In the data rows, zero lies at 4.5, halfway between 4 and 5.
Here are some points:
[5 4 8 1 4 6 4 6 3 5 2 3 4 9 8 7 5 7 9 6 8 6 4 5]
[5 5 3 6 4 1 3 7 2 8 5 7 6 3 3 2 4 6 2 5 6 5 3 5]
[5 1 5 2 3 3 4 5 2 2 4 6 1 4 5 4 6 8 7 7 3 4 6 3]
[0 5 4 0 7 3 4 0 2 2 3 4 0 1 9 6 6 7 5 8 4 4 5 4]
[3 4 6 6 6 3 6 1 3 3 3 3 4 5 4 7 5 5 4 6 6 5 8 5]
[7 6 3 2 7 3 4 3 3 2 3 4 2 6 4 4 6 6 7 7 5 5 6 5]
[5 4 2 5 2 6 6 2 3 5 6 6 3 3 4 4 5 4 3 4 3 3 4 3]
[2 4 2 1 7 3 4 2 3 4 4 2 4 3 6 5 5 6 5 5 3 6 5 4]
[3 4 4 4 3 5 5 4 0 4 8 5 4 2 5 2 5 6 5 4 3 5 6 5]
[4 4 3 7 6 4 6 4 5 3 2 6 6 3 3 2 4 2 2 3 4 6 6 2]
[3 4 5 3 4 5 3 6 3 6 5 3 5 5 6 7 4 2 3 4 4 5 5 4]
[6 8 8 2 8 6 3 3 6 5 1 3 3 4 5 6 4 4 7 4 4 3 5 4]
[2 5 4 5 4 4 4 4 4 2 4 5 3 3 6 7 6 6 5 6 3 4 5 6]
[7 4 5 5 5 4 5 9 6 5 3 6 9 6 3 4 3 2 1 2 8 5 4 6]
[7 5 4 6 5 2 3 7 6 6 5 5 6 6 0 3 3 2 3 3 5 2 2 3]
[4 4 6 0 6 5 6 4 2 6 4 5 3 4 7 5 3 6 4 6 5 5 5 7]
[7 4 4 7 4 6 3 7 3 6 8 5 4 3 4 1 5 5 3 3 4 2 2 5]
[3 4 4 2 4 3 3 3 3 4 3 6 2 1 7 5 4 6 3 5 4 6 4 4]
[4 4 3 4 3 3 6 6 2 5 3 2 5 5 7 5 4 4 6 6 6 7 6 4]
[5 4 3 5 4 5 4 6 5 4 4 7 5 7 2 6 6 3 6 5 5 3 1 4]
[5 2 5 4 4 4 4 9 4 5 4 7 6 4 4 2 5 3 4 3 7 4 5 6]
[7 5 5 7 5 5 4 3 3 5 6 6 5 6 6 2 5 4 2 5 7 4 1 3]
[4 3 6 1 3 5 5 3 0 1 4 6 2 6 9 7 8 8 7 7 4 6 6 2]
[4 5 6 5 5 6 4 1 6 3 5 4 2 2 5 6 5 4 5 6 6 6 2 4]
[4 5 6 6 8 2 3 6 5 5 3 1 6 8 2 5 5 0 5 6 6 3 5 6]
[4 6 5 5 5 4 4 4 4 5 3 5 7 7 5 3 2 4 5 5 7 5 5 3]
[2 4 5 2 4 5 6 4 3 3 4 6 4 0 7 6 4 5 8 3 2 3 8 6]
24 more points follow, each with its number after it:
[6 5 6 7 4 5 4 6 7 4 5 2 4 7 1 8 4 2 7 5 6 3 7 4] 0
[2 4 6 1 6 6 3 3 3 0 1 5 2 2 5 4 4 8 6 9 3 5 5 4] 1
[3 4 5 5 3 5 5 9 7 6 7 6 5 5 4 2 4 1 4 2 4 7 5 4] 2
[7 4 4 5 4 4 3 5 3 7 3 5 7 6 2 1 1 3 3 6 5 2 3 3] 3
[3 4 5 2 5 3 5 2 4 7 2 4 5 4 6 3 4 4 5 6 3 6 2 6] 4
[1 3 2 5 2 5 5 4 1 3 3 7 5 2 6 2 5 6 5 6 4 5 5 3] 5
[3 6 7 3 6 3 5 7 4 6 4 2 5 6 2 5 3 2 5 4 5 5 4 6] 6
[4 5 6 3 4 7 8 4 7 1 5 3 4 4 6 5 4 4 9 6 3 7 4 5] 7
[3 6 2 8 5 2 6 7 7 4 7 4 5 3 5 4 5 4 4 2 3 5 1 7] 8
[2 7 8 2 8 4 5 0 9 2 0 3 2 2 6 8 2 7 9 7 6 5 8 5] 9
[4 5 6 6 2 6 5 4 5 3 6 3 6 5 6 7 5 5 6 5 6 5 5 5] 10
[2 7 4 4 5 5 7 3 3 3 3 1 1 6 6 6 7 4 7 6 2 5 4 7] 11
[4 7 7 2 6 4 3 4 4 5 3 2 4 5 4 5 6 5 5 6 5 3 6 3] 12
[3 5 5 1 5 3 2 4 1 4 3 4 2 3 8 3 6 7 4 3 4 3 8 1] 13
[7 5 5 8 3 4 2 8 5 7 7 8 7 5 2 3 4 1 3 3 4 4 2 6] 14
[4 5 6 2 3 3 5 3 5 2 4 2 2 5 7 7 6 4 7 6 3 5 7 5] 15
[7 5 5 8 2 5 6 5 6 4 4 5 7 6 5 5 4 2 1 2 5 3 2 4] 16
[5 0 5 6 3 4 5 8 2 5 5 4 9 7 6 2 5 5 2 5 4 4 3 5] 17
[4 4 3 5 4 4 5 1 3 3 4 3 4 3 6 6 7 4 5 4 2 4 4 5] 18
[8 4 7 3 4 6 4 4 5 8 4 3 5 6 3 4 2 4 7 4 8 3 5 4] 19
[5 5 7 3 5 6 6 3 4 6 5 2 6 2 5 6 6 3 3 3 7 3 4 7] 20
[3 4 4 4 5 2 4 7 5 5 5 4 5 6 4 1 4 4 4 4 4 5 5 5] 21
[6 4 3 4 4 4 5 7 4 7 4 5 5 4 4 5 5 4 2 4 3 6 4 6] 22
[7 4 1 8 4 4 5 4 5 5 5 7 6 5 4 4 2 6 3 4 3 4 4 4] 23
Which of these numbered points is nearest to each point below, looking only along the 7 directions in which the first points spread most? Its number follows each.
[5 7 4 3 4 6 5 3 4 1 5 6 3 4 4 4 7 4 4 5 3 5 3 3] > 18
[4 7 5 5 4 3 3 5 7 6 6 3 5 8 4 5 4 5 6 3 6 4 6 5] > 6
[1 8 6 1 8 5 5 1 5 1 3 3 3 4 4 9 2 4 9 9 6 6 9 3] > 9
[7 3 5 6 3 6 3 6 5 5 7 6 7 6 4 4 5 7 3 5 5 6 3 4] > 17
[8 2 4 9 0 7 3 9 4 8 8 6 9 6 2 1 3 1 2 1 5 6 2 5] > 14
[6 4 4 5 4 5 3 9 4 5 4 4 7 5 2 5 2 2 3 4 6 3 5 5] > 2
[5 3 3 7 3 7 5 5 7 5 7 5 3 2 2 5 5 6 5 3 7 7 5 3] > 23
[7 3 4 5 3 2 2 6 5 4 2 7 7 4 6 2 5 4 3 4 8 5 4 3] > 17
[6 5 3 4 4 6 6 5 6 7 6 5 5 6 6 2 4 5 1 5 3 6 5 6] > 22
[4 5 4 5 5 6 7 3 6 4 7 5 3 5 5 6 5 5 5 4 2 4 3 4] > 18
[6 4 3 5 0 6 5 7 4 6 8 5 5 6 1 6 4 6 3 4 3 2 3 4] > 23
[3 5 4 7 5 4 4 4 3 4 6 3 6 4 4 6 7 5 3 2 3 6 1 2] > 23
[6 4 6 3 7 7 5 3 4 4 6 3 6 5 5 6 7 5 5 8 5 3 2 4] > 12
[5 2 5 6 3 4 3 7 5 5 4 4 5 6 1 5 3 4 3 3 6 3 5 5] > 2
